128 stands for zero in the data rows.
Here are some numbered points:
[123 144  90 156  98 107 126 133] 0
[128 171 232 160 186 162 124 122] 1
[147 128  40 106  53  92 120 141] 2
[106  75 132 108 157 144 120 106] 3
[133 182  74 126  55  67 149  99] 4
[ 86  72  87  85 151 136 116  84] 5
[118 152 193 151 186 166 112 133] 6
[138 171 160 162 116 139 135 128] 7
[136 135 108 114 151 137 133 120] 8
[122 171 119 145  92 110 149 115] 9
[104 144 152 136 157 141 120  87] 10
[ 72  51  61  67  79  90 108  52] 11
[122 189 140 167 124 139 128 125] 12
[ 84   0  99  79 140 134 111 100] 13
[133  91 106  88  99 124 123 138] 14
[144  83 117  97 122 144 134 150] 15
[163 130 141 141 111 128 111 183] 16
[160 117 168 164 161 177 130 215] 17
[106  74 167 139 150 155 115 139] 18
[132 191 177 133 174 131 130  74] 19
[138 131 132 103 161 136 147 124] 20
[157 137 136 143 106 121 102 163] 21
[139 160 138 131 144 109 121 104] 22
[147 120 248 145 233 211 113 203] 23
[128 112 141 120 173 127 124  72] 24
[102 116 143 156 120 127 137 131] 25
[163 103 198 165 146 184 123 214] 26
Which five points above are nearest to each new point? Their numbers follow each, smallest number first.
[152 135 145 133 133 147 124 181] 7 16 17 20 21
[114 113  88 122 111  95 132  94] 0 8 9 14 25
[133 150 150 121  70  95 142  87] 0 4 7 9 22
[164 109 153 154 159 166 136 201] 16 17 18 21 26
[119 181  90 150  28  59 160  85] 0 2 4 9 12
[151 127 117 135 177 171 114 197] 8 16 17 20 21
[113  83 109 100 102  92 118  94] 3 5 11 14 15
[ 91   0  84  73 108 120 100 103] 3 5 11 13 14
[147 178 172 135 131 127 136 135] 7 9 12 21 22
[126 135 101 121 126 134 138 159] 0 8 15 20 21
[109 127 108 113 131 117 148 103] 8 9 20 22 25
[132 160 237 153 188 167 113 122] 1 6 10 19 23
[150 229  44 159   0  25 161  96] 0 2 4 9 12
[140 124  74 129  91  96 151 129] 0 2 4 9 14
[ 94 117  89  95 137 120 125  52] 3 5 8 10 24
[106  65 151  97 164 141 111  78] 3 5 10 18 24
[138 155 134 142 148 127 126 102] 7 8 10 20 22
[135 123  30 114  55 103 131 169] 0 2 4 9 14
[118 192 146 174  84 101 166  90] 0 7 9 12 22
[113 108 209 145 188 177 128 133] 1 6 10 18 23
[138 100  69 105 160 130 115 129] 5 8 14 15 20
[ 69  38 104  70  87  86 124  58] 3 5 11 13 14
[127 147 169 160 192 171 128 168] 1 6 7 17 26
[159 191  45 130  24  29 116 100] 0 2 4 9 21
[146 116 123 122 180 170 115 202] 15 16 17 20 26
[122 102 191 118 166 175 141 132] 3 6 10 18 20
[128 178 147 108 132 109 133 107] 8 9 10 20 22
[149 111 232 136 234 190 121 186] 1 6 17 23 26
[119  77 129 102 162 140 109 104] 3 5 18 20 24
[133 199  94 159  83 110 153 123] 0 4 7 9 12
[115 167  89 151  93 103 125 134] 0 4 9 12 21
[130 121  72 113 184 171 118 140] 3 5 8 15 20
[131 157 164 144 182 151 123 142] 6 7 10 20 22
[117 121 155 146 134 146 145 131] 7 10 18 20 25
[132 141  76 118 105  97 105 102] 0 2 8 9 22
[117 172  99 139  86  99 144 102] 0 4 9 12 22
[151 140 154 108 104 121 141 107] 7 8 9 20 22
[135 193 174 150 166 117 136  74] 7 10 12 19 22
[149 145 124 130 125 102 126 110] 0 8 9 20 22
[144 141  69 113  71  89 139 130] 0 2 4 9 14
[114  79  61 116 105 115 122 120] 0 2 5 14 15
[101  56 125  98 185 150  93 125] 3 5 13 15 18
[136 143 140 123 126  95 114 103] 8 9 10 20 22
[138  90 150 121 155 166 115 140] 3 8 15 18 20
[110 140 182 143 204 169 121 134] 1 6 10 18 20
[103  75  91  71 146 137 120  78] 3 5 13 14 24
[123 110 153 109 178 137 122  97] 3 8 10 20 24
[118 128 152 142 111 118 124 127] 7 9 21 22 25
[136 147  69 132  99  96 105 103] 0 2 4 9 22
[126 166 117 165 157 150 139 142] 7 8 12 22 25
[136 219  45 175   0  40 135  86] 0 2 4 9 12
[113 140 114 142 148 136 132 129] 8 10 20 22 25
[108  83  82 105  99 108 118 144] 0 2 5 14 15
[104  74 125 103 140 132 123 103] 3 5 14 15 24
[118 107  77 138  88 113 128 137] 0 2 14 15 25
[121 150 158 127  86 111 144  91] 7 9 10 22 25
[133 144 166 129 186 156 133 138] 6 8 10 20 22
[126 120 142 157 122 130 125 156] 0 7 16 21 25
[136 156  84 129 167 150 130 133] 0 8 12 20 22
[108 182 160 162  67  90 148 101] 0 7 9 12 25
[143 153 143 143 122 150 153 161] 7 12 16 21 25
[156 144  69 124  44  96 143 169] 0 2 4 9 21
